One turning vector, and how many ticks it has turned:
The counts run from 0 to 1081.
[ 97 121 100 103  85 143 151 120 128  93 131 163 144 137  73 154  93 136
 117  96 115 153 128 131 149  94 147 122 103 144 160 121 155 100 102 151
 115 152 176  65  77 125 136 126]
443
[130 118  98 128  87  92 146 111 154 114 100 171 128  92  99  81 185 126
 105 179  73 158 114 112 143 135 127 188 150 147 110 142 153 118 127 125
 142  98 105 135 122 161 133 100]
723
[113  88  82 103  87 122 126 118 182 131  81 179 156 138 116  93 153 128
 111 176 115 108 106 129 161 106 127 143 130  94 152 161 147 116 108 164
 105 123 113 109  84 119 119 105]
856
[ 84 190  91 146 127 128 171 129 171 111 121 147 118 123 106  99 158  95
  76 130  97 146 119 158 132 100  89 160 169 112 121 120 117 126 171 121
 100 140 150 125 118 136 103 118]
584
[107 102 104  92 104 124 200 130 136 135 134 111 118 102  92 133 155 120
 122 117 100 165  98 110 161 114 148 193 115 129 130 111 179  96 178 141
 105 123 103  85 124 120 104 128]
996
[ 90 116  68 107 112 150 104 115 158 121 100 188 132 111 140 165 125 122
 106 133  74 124 143 142 142  85  98 145 135 101 140 122 128  94  98 143
 111 143 158 139  70 150 118 113]
718
[ 78 156  96 105  97 123  96 111 174 122  97 150 129  99  97 164 152 114
  95  89  68 117 112 153 143 100 140 161 104  97 148 160 181 137 143 129
 131 137 138 114 109 153 132 136]
394
[104 135 113 105  69 109 130 143 135 116 117 154 138 134  67 118  73 154
 128 139  93 163 116 113 141  79 123 111 116 133 166 136 164 121 122 130
 152 153 140 104 118 161 155 120]
630
[ 86 109 110  69  95 155 133 128 111 127  94 135 125 134 115 144 140 162
 120 130 100 139  89 126 163  98 151 115  98 108 140 143 165  65 142 181
 113 149 159 103 109 149 143 131]
933
[ 62 151  98 128 121 142 128 152 168 125 137 116  98 121 102 135 170 104
 116 121  76 154  87 142 170 108 106 129 128 102 128 157 152 111 183 148
 112 137 136 124 127 140  99 152]
93
[106 111  87  77  96 132 136 144 101 128 107 162 129  97 128 122 148 168
 118 172 109 155 111 143 148 111 133 138 133 106 130 110 136  42 135 159
 113 153 141 145 121 160 155 116]
734
[128  91 114 124  72 110 126 110 102 111 142 142 106 111  96 109 140 146
 118 175  64 157 116 119 182 130 135 130 131 130 117 138 150 117  80 161
 154 128 157 100  91 144 136 105]
1078
[ 99 172 103 113  91 109 163 133 128 116 111 113 120 109  56 138 139 104
  74 113 102 129  98 184 135 108 170 109 117 117 138 163 164 113 154 132
 136 159 167 131 159 127 132 153]
764
[108 140  68 120 101 120 104 167 200 113 123 166 133 119  88 118 151 124
 125 135 108 135  92 160 145  88 116 135 136  98 147 142 140 106 161 165
 102 134 114 133  97 127 116 132]
986
[109 134  80 136 107 143 166 123 175 120 129 155 108 128  87 105 195  92
 115 137 112 151 121 154 154 117 128 117 144 107 114 149 127 121  95 179
  91 133 166  91  98 106 113 116]
908
[101 134  83 146 107 122 141 116 180 100 140 135 106 109  66 113 182 122
  89 121  82 137 117 131 165 145 123 179 145 143 127 134 129 120 137 135
 102 119 164  88 115  96 103 137]
978
[ 88 150  94 137 104 111 150 109 163  87  94 174 146 108  70 108 150 101
  84 139  62 109 140 114 146 135 138 172 126 166 120 163 146 152 128  98
 151 118 173 115 135 132 129 144]
69
[111 122  83 119 112  98 156  94 194 120 105 141 126 115  74 125 172 120
 117 130  91 119 110 126 144  98 134 153 106 123 147 151 171 138 115 141
 122  95 141  70  88 113 119 125]
591
[ 97 111  95 182  64  97 152 110 142  75 134 126 166 126 109 101 117 121
  58 160 114 118 115 130 171  96 118 154 142 129 127 145 131 120 136 117
 152 128 156 131 101 101  90 118]
755
[ 86 145 108 126  79 145 175 127 112  92 129 155 135  89 109 119 141 119
  52 150 109 134 131 154 160 119 137 150 160 136 109 137 150 116 144 105
 138 156 143 163 143 157 113 116]
636
[ 69 135 104 147 114 160 184  98 168 110 120 168 123 116 115 130 179  88
  78 120  80 139 139 126 160 102 109 150 151 123  98 136 161 153 128 117
 124 126 142 121 108 137  89 121]
386
[ 85 135 120 115  71 130 133 125 120  95 100 126 158 113 155 123 111 138
  94 113  87 152  89 129 170  95  92 180 128 146 142 129 135  77 176 124
 126 135 134 108 107 159 115 119]
481
[131 138  75 138 104 117 132 138 139  97 123 187 115  83 106 101 160 113
 119 172  58 149 150 132 127 128 139 176 140 132  91 147 128 122 121 135
 152 118 150 153 111 150 150 114]
655
[ 86 196 113 114 118 141 120 131 130 115  95 165 106 121  84 125 153 133
  97 139  61 154 126 144 151 131 114 114 144 138 132 131 124 100 115 140
 131 149 201 111 136 180 168 134]
647
[ 69 173 111 127  90 142 134 150 136  89  95 131 150 124 114 114 136 139
  92 103 101 145  87 133 175 128 123 155 121 162 149 137 126  84 192 115
 112 140 171  92 135 131 121 155]
412
[ 66 117 127 131  70 160 146 135 136 114 112 135 133 140 140 109 119 117
  86 122 122 143  89 135 186  83  85 135 153 118 156 141 151  96 156 143
  94 146 115 111 106 139  74 104]
1004
[119 141 125  96  97 111 117 141 164 144  84 156 132 125  47 100 144 116
 118 134  60 155 102 113 156 142 126 195 148 131 163 135 160 131 137 104
 118 131  95 115 155 164 135 104]
594
[ 96 132  73 133 129 139 161 138 179 116 107 214 155 133  86  90 142 105
 111 175  83 143 149 106 130 103 119 165 152 160 112 130 141 145 136 111
 151 125 140 128 130 131 120 129]
268
[ 96 182 104 104 118 119 130 150 175 129  93 150 115 115  85 130 143  84
 115  99  56 145 118 134 116  90 134 158 118 110 143 142 160 140 152 128
 141 144 143 128 118 172 148 125]
327
[ 90  77  95 111 114 123 129 118  99 146 106 149 134 134 137 108 121 133
  96 205  68 112 129 131 175 102 107 136 149 107 114 127 128  82 124 150
 143 143 168 144 105 152 132 103]
98
[ 88 114  90  95 115 133 175 105 141 133  87 194 145 113 122 107 148 123
 104 156  81 135 152 102 135  92 128 183 134 144 109 122 161 122 155 115
 140 119 131 129 122 155 121 116]
336
[108 115 115 110  77 126 181 112 147 112  75 127 145 120 121 107 177 120
 102 128 117 115  83 126 165 121 155 165 102 134 134 159 149  98 133 154
 123 114 149  77 123 110 112 131]
540
[ 83 107  99 145  85 160 160 138 143  81 104 150 164 141 139 102 144 105
  85 124 126 120  91 130 186 103 127 141 113 129 115 158 117 103 135 152
 112 133 146  87 111  98  81 128]
806
[118  86  97  82  91 128 187 141 148 117 112 128 125 138  92 113 123 117
 142 124 114 145  98 118 169  99 158 159 103 109 142 140 154  98 146 183
 110 128 128  63  93 104 110 113]
1063
[ 89 146 108  97 102 151 159 148 136 123 137 118 107 100  82 138 163 119
 125 107  97 169  82 128 167 115 158 153  99 125 111 143 168 103 187 140
 119 137 110 110 142 141 126 141]
1065
[ 90  73  92 128 120 148 121 148 131 119 168 156 109 123  66 134 123 109
 106 159  77 137 141 131 189 126 145 157 136 111 107 132 157 126 121 138
 138 153 152 128 102 112  98 118]
624
[ 96 137 136  80  71 153 120 148 101 133 105 192 144 137  85 107 114 132
  99 145 105 151 113 121 151  92 119 102 139 105 171 137 177 109 100 127
 128 166 126 131 130 191 137 106]
699
